In the rows, zero is written as 128.
One turn moves every row onto another: examples first, then more rows asked
Q: [115 190 118 136 117 128 105 126 143 166 158 148 166 123 123 100 141 151
 139 132 154 115 104 128 144 131 150 131 120 102 115 148 163 143 136 124
 137 128 126]
G: [131 171 180 129  91  58 123 111 121 120 155 120 153 106 136 130 115 147
 114 156 144 120 122 139 149 131 144 134 139  78 116 114 106 108 149 121
 103 130 133]
D: [ 73 169 127  85  95 142 145 132 153 156 108 110 142 130 101 137 103 156
 127 107 145 158 119 151 133 128 138 102 172 128 106 141 141 146 142 113
 137 126 126]
A: [ 92 154 108 110  82 113 152 117 114 137 115 102 118 126 100 124 125 181
 137  98 113 138 119 144 130 141 120 124 159 121 143 154 126 132 122 109
 151 125 112]
B: [123 180 120 123 132 128 114 116 135 143 172 133 143 131 122  94 131 173
 134 125 149  87  98 138 137 118 150 123 137 111 101 151 171 130 139 117
 143 142 124]
H: [119 155 201 109  93  95 140 113 135 131 166 118 162  95 140 130 129 152
  96 149 138 113 102 117 140 111 152 138 146  85 108 111 123 118 153 143
  98 137 150]
V: [ 93 167 109 109  78 115 149 128 110 141 111 104 116 131  98 116 105 177
 128 109 130 131 119 144 134 149 121 103 152 125 128 146 116 129 119 112
 140 127 116]
T: [107 136 189 120 104  80 124 108 151 111 143 139 150  97 122 136 132 144
 114 146 131 118 101 141 162 125 133 175 156 105 110 114 122 111 108 118
 100 129 133]
C: [100 141 194 117 105  81 121  92 137 108 147 133 144  89 119 133 120 143
 117 139 149 117 112 149 155 128 136 169 166 114  97 110 125 115 116 121
 103 131 133]
S: [133 154 193 122 100  85 125 109 153 127 146 120 164 114 131 138 123 154
 113 139 145 140 113 151 144 115 170 136 160  80  81 123 121 121 153 116
  95 133 143]
W: [124 136 161  98 115 136 159 100 127 126 135 150 129  86 148 120 146 134
 132  94 130 112 123 161 127 127 102 111 129  62 120 127 139 148 171 127
 141 135 141]
M: [ 91 144 194 110 113  83 120 107 154 116 144 138 149  98 128 137 122 129
 115 149 145 126 108 145 160 123 125 168 160 108 105 106 128 112 124 125
  94 126 135]
K: [129 129 164 101 102 126 142  90 139 127 127 146 146  92 151 121 160 146
 129  85 138 122 129 160 135 129 111 111 138  71 107 147 146 149 164 104
 148 123 144]
X: [130 138 155 123  95 120 144  97 125 131 119 154 135  92 143 117 157 132
 141  98 135 130 127 161 135 142 100 115 121  61 121 139 126 153 159 119
 136 123 142]
E: [ 77 160 119  91  95 134 165 141 148 152 114 123 129 126 114 130 131 153
 130 121 107 139  88 121 125 120 103 121 157 114 152 149 129 137 137 148
 139 126 140]
N: [ 71 164 129  83 103 141 149 116 145 148 113 108 132 119 104 146 107 152
 141 100 141 154 121 160 120 127 133 119 183 128 120 146 142 148 152 122
 153 131 126]
U: [107 189 123 133 136 142 118 120 124 160 174 140 140 126 115  94 120 148
 139 127 155 111 110 147 131 127 143 127 127 103 103 124 162 139 149 139
 123 145 120]
L: [ 80 162 120  81  89 139 166 153 147 154 114 117 135 121 108 128 116 165
 115 126 115 120  87 118 133 120 119 107 151 118 140 143 132 136 130 138
 137 132 135]

V goes to L
X goes to W
Now these:
U goes to B
G goes to H
E goes to N
M goes to C

One turn moves every row onto another: examples first, then more rows asked
lomaf: [135 129 123 105 112 154 106 159 170 112 139 111 114]
peguf: [130 152 128 102 143 111 136 159 141 122 132 135  84]
Muri: [108 135 132 145 140 132 152 142 107 136 129  85 129]
Miti: [125 133 139 159 157 139 131 138 186 123 139 120 122]
robud: [132 119 131 131 126 102 143 117 131 135 162 102 109]
Nus: [112 121 128 111 132 123 157 139 153 150 103 125 134]
Miv: [115 140 147 139 174 130 103 149 109 145 134 125 121]
Ziz: [132 114 114 164 123 144 107 159 151 150 123 137 104]
rom: [114 166 160 133 120 150  99 144 150 131 138 102 131]
bibek: [120 111 126 136 118 163  92 159 124 116 126 119 127]
tif: [156 114 143 123 133 149 105 159 158 127 111 120 146]
Nivib: [120 151 108 155 149 143 124 125 160  98 127 121 106]
nebu: [128 126 131 139 148 160 136 172 157 155 144  95 103]
rirat: [109 140 132 128 166 136 103 147 109 151 128 124 138]
setaz: [150 130 146 132 132 107 140 114 130 139 164 115 105]
Danok: [149 121 146 163 114 120 135 152 134 123  97 119 122]
Mekid: [139 128 143 133 114 154 119 139 139 104 128  81 141]
gar: [136 140 145 116 106 136 138 157 102 119 118 131 101]
nepe: [138 146 131 152 131 132 123 112 132 100 115 147 125]
dalud: [149 157 149 132 139 120 119 150 171 114 104 101 125]
zefo: [154 154 115 121 159 150 137 144 145 166 129 131 124]
navi: [ 95 141 125 112 146 120 137 126 133 122 101 103 133]
Lolam: [114 106 106 135 141 121 142 113 147 149 124 110 124]
bevo: [141 133 124 132 175 121 100 153 143 116 125 101  93]
Nir: [148  93 130 136 114 124 111 145 149 103 132 109 111]
vuken: [ 87 127 136 104 141 113 120 125 158 137 137 114 119]
ragan: [122 152 154 140 110 153 142 130 142 121 127 149 135]
Duv: [132 137 135 138 176 124  96 157 131 117 126 101  96]
kopu: [126 147 115 140 101 144  95 126 146 126 149 121  97]
dapet: [114 144 135 146 136 141 163 151 111 136 136  92 110]
Relib: [104 126 158 152 131 142 131 155 164 129 140 151 119]
repug: [129 129 133 146 138 159 148 169 148 152 144  92 101]
moga: [172 153 111 127 139 151 118 119 128 140 130 115 116]
Sazak: [137 122 182 126 129 136 118 149 131 153 152 120 124]
niv: [145 125 179 126 128 126 117 140 133 148 160 124 116]
feg: [104 122 120 113 134 127 114 109 131 152 127 137 133]
kureg: [145 141 111 107 154 135 133 151 148 165 121 140 130]
Vilu: [170 152 111 121 131 144 120 116 124 128 131 111 111]
pafop: [128 143 126  91 135 102 139 152 154 127 139 127  98]
lili: [137 148 139 112 114 134 138 165 112 117 115 134  94]

gar goes to nebu
repug goes to moga
Now these:
Lolam goes to feg
rirat goes to pafop
tif goes to Nir
ragan goes to Miti
dapet goes to zefo
rom goes to dalud

